The same turns and mirrors carry the whole set onto itself and the rows of a family onto each other. Which other rows belong to the same family as each row named below? List them in the order they appear above.
These 28 rows form 7 families of 4 rows each.
Sape: [-0.58  0.32 -0.15  0.97 -2.67  2.22 -1.53  1.85]
dopap: [ 2.59  1.28  0.35  2.05 -2.14  0.09  1.05  0.47]
Kedal: [ 1.00  2.02  0.46  1.11 -2.27 -1.34 -2.29  1.40]
fuz: [ 0.49  0.79 -3.41  1.47  0.69  0.43 -4.15 -1.86]
Tufut: [ 1.33  1.47 -2.67  1.30 -0.40 -1.04  2.12  2.66]
gutel: [ 1.18  3.13 -1.36  2.29 -2.11  0.57  2.08  1.18]
Zadal: [-2.23  0.66 -1.35  1.00 -4.26 -0.22  1.04 -1.04]
dum: [ 0.07  2.32 -4.02  1.30  2.26 -0.06 -2.86 -1.05]
mekas: [ 0.55 -0.71 -3.11 -1.10 -0.39 -0.67 -2.83 -2.68]
dor: [-0.89  1.46 -0.74  2.34 -3.60 -0.92  1.81  0.86]
gol: [ 1.09  1.43 -3.64  0.76  2.05 -1.75  0.72 -2.52]
Kal: [ 0.19  1.47 -1.14  1.16 -0.34  0.30 -3.61 -3.40]
tizuk: [-1.98  0.73 -3.99  0.89  0.91 -1.52 -2.96 -1.75]
vedu: [ 1.52  2.56 -0.65  1.76 -1.12  0.49  2.34  1.25]
maz: [-0.50  0.30  0.78 -0.07 -2.04 -2.37  1.33 -1.11]
golap: [ 0.95  1.91 -3.81  1.07 -1.89  0.13  1.99  2.54]
Bonud: [-1.52  2.68 -0.61  1.91 -1.51 -1.67  2.02  1.43]
telu: [ 0.87  1.04 -0.07 -0.31 -2.93 -0.79  2.17  0.47]
Pir: [ 0.41 -0.07 -3.01  1.10  1.39  1.32 -3.59 -1.69]
filan: [ 1.42  1.48 -0.63  3.02 -3.28  1.08  0.87  0.61]
kol: [-2.85 -1.09 -3.91 -1.13 -0.01  0.06 -0.72 -0.06]
Soze: [-0.34  2.46 -1.14 -1.12 -2.48  0.40  2.27  0.84]
Vig: [-0.97  0.29 -0.93  1.68  0.24  1.55 -2.95 -3.04]
Vaf: [-0.97  1.18 -5.38  1.75  0.13  1.15  0.87 -2.32]
Teris: [-1.54  0.96 -3.73 -0.69 -0.31 -3.42 -1.87 -0.52]
betat: [-0.40  1.37 -4.06  0.49  2.07  1.79 -2.18 -0.89]
zuto: [-1.86 -1.25 -3.41  2.10 -0.13 -0.74 -2.85 -1.89]
sed: [-1.41 -0.20 -3.92 -1.19  0.96  0.39 -2.43 -1.94]

The rest of the family of Soze: mekas, Bonud, zuto
The rest of the family of Sape: Kedal, gol, Vaf
The rest of the family of fuz: gutel, vedu, Pir
The rest of the family of golap: Tufut, Kal, Vig
The rest of the family of maz: Zadal, kol, Teris

The same turns and mirrors carry the whole set onto itself and the rows of a family onto each other. Which other rows belong to the same family as each row named below? List them in the order they appear above.
These 32 rows form 4 families of 8 rows each.
suv: [ 3.27  1.03  1.40 -0.39 -2.05 -2.90 -1.04  0.39 -2.13  0.29  2.42]
mot: [-1.15  0.50 -1.31 -1.38 -0.60  0.19  2.67 -1.84 -2.31  2.94  1.31]
Mok: [-2.93 -0.22 -0.36 -1.44 -1.17 -1.44  1.56 -3.79 -2.57  1.96  0.68]
romi: [ 1.77 -1.25 -2.18  2.27 -1.73 -0.37  1.90  0.46 -1.54  0.05  2.34]
til: [-0.62 -2.82 -0.98 -1.72 -2.01 -0.44 -2.86 -4.42 -1.93  2.56  2.14]
Vek: [ 1.25 -1.20  1.47 -2.51 -1.44  2.06 -1.59 -2.57 -2.54 -3.09  1.91]
ribeg: [ 2.29 -1.49  0.49 -0.32  1.34 -2.05  1.07 -0.93  1.80 -0.25  1.45]
sud: [ 1.38 -0.25 -3.33 -0.41 -3.57  0.33  0.41 -4.35 -0.64 -1.15 -0.33]
Vuzun: [ 3.65  1.49  1.46 -1.67 -3.18 -1.69 -0.69  0.49 -2.64  0.32  1.98]
Muvef: [ 2.14  0.57 -0.95 -0.26 -4.99 -1.65  1.05 -3.78 -1.46 -0.97 -0.54]
Deto: [-1.83  0.18 -0.37 -3.38 -1.05 -0.24  1.05 -2.93 -1.59  1.97 -0.91]
lebi: [ 2.09 -1.36 -0.91  0.55 -2.01 -0.52  2.32  1.57 -0.84 -0.10  3.34]
sivi: [ 0.29  1.94  2.19 -0.35 -1.78  0.26 -2.06 -0.96  1.28 -0.80  2.30]
tinuk: [ 2.85 -1.18 -1.94 -0.20 -2.56  0.19  2.41  0.60 -0.24  0.76  2.88]
Bude: [ 2.52  0.37  0.50 -1.34 -2.85 -2.91 -1.86 -0.98 -3.80  0.95  3.72]
tagag: [ 2.02 -3.69 -1.09  0.28 -2.81  0.99  2.17 -0.02 -1.96 -0.36  2.72]
tefi: [-0.23  0.27  1.52  1.80 -0.66  0.03 -2.64 -0.75  0.38 -1.20  2.38]
sibat: [ 0.90 -0.78 -1.45  0.89 -2.90 -0.63  1.43 -5.19 -2.14 -1.35 -1.00]
Tega: [ 0.46 -2.26  0.71 -1.34  1.30 -2.94  1.12 -0.80  0.86  0.15  0.98]
tomu: [ 0.53 -3.21  0.31 -2.48 -2.25  0.26 -0.78 -3.20 -3.72 -2.91  2.06]
dimom: [ 1.52 -1.25 -0.08 -0.86  1.17 -2.20  1.56 -3.66  1.66 -1.11  0.56]
memi: [-1.79  1.49  3.06  0.78 -1.82  0.31 -1.07 -1.78 -0.12  0.43  1.08]
zipeg: [ 1.16 -2.62  0.10 -4.42 -2.36  1.03 -1.28 -1.99 -3.45 -1.53  0.91]
vure: [-2.51  0.26 -1.23 -2.25 -1.95  0.03  1.39 -3.92 -2.64  1.90  0.40]
Bubaf: [ 1.95 -1.55  0.75 -1.74  1.14 -0.77  1.00 -1.12  2.30  0.77  1.23]
zulir: [-0.11 -2.72 -0.29 -3.10 -2.50  1.62 -1.33 -3.62 -3.32 -2.31  1.72]
vakit: [-0.69 -1.10 -1.73 -1.27 -2.64  0.17 -3.73 -3.49 -1.06  2.27  2.83]
Fesa: [ 1.19 -0.91 -1.70 -0.86 -3.50 -0.42  0.24 -5.31 -2.05 -0.95 -1.30]
fide: [ 0.28 -3.55 -0.25 -1.51 -1.45 -0.86 -2.68 -3.11  0.54  2.39  3.14]
vulop: [-1.10 -3.05 -0.47 -0.32 -1.62 -0.42 -3.01 -3.74 -2.48  2.02  3.04]
Kot: [-0.24  1.33  2.61  0.70 -1.12 -0.31 -1.06  0.07  1.06 -1.05  2.28]
pamol: [ 2.12  0.12  1.70 -1.39 -2.54 -3.37 -0.70  0.67 -3.18 -1.17  1.63]

The rest of the family of vulop: Mok, Vuzun, sivi, tinuk, sibat, tomu, Bubaf
The rest of the family of vakit: romi, sud, Deto, tefi, Tega, zipeg, pamol
The rest of the family of suv: til, ribeg, lebi, vure, zulir, Fesa, Kot

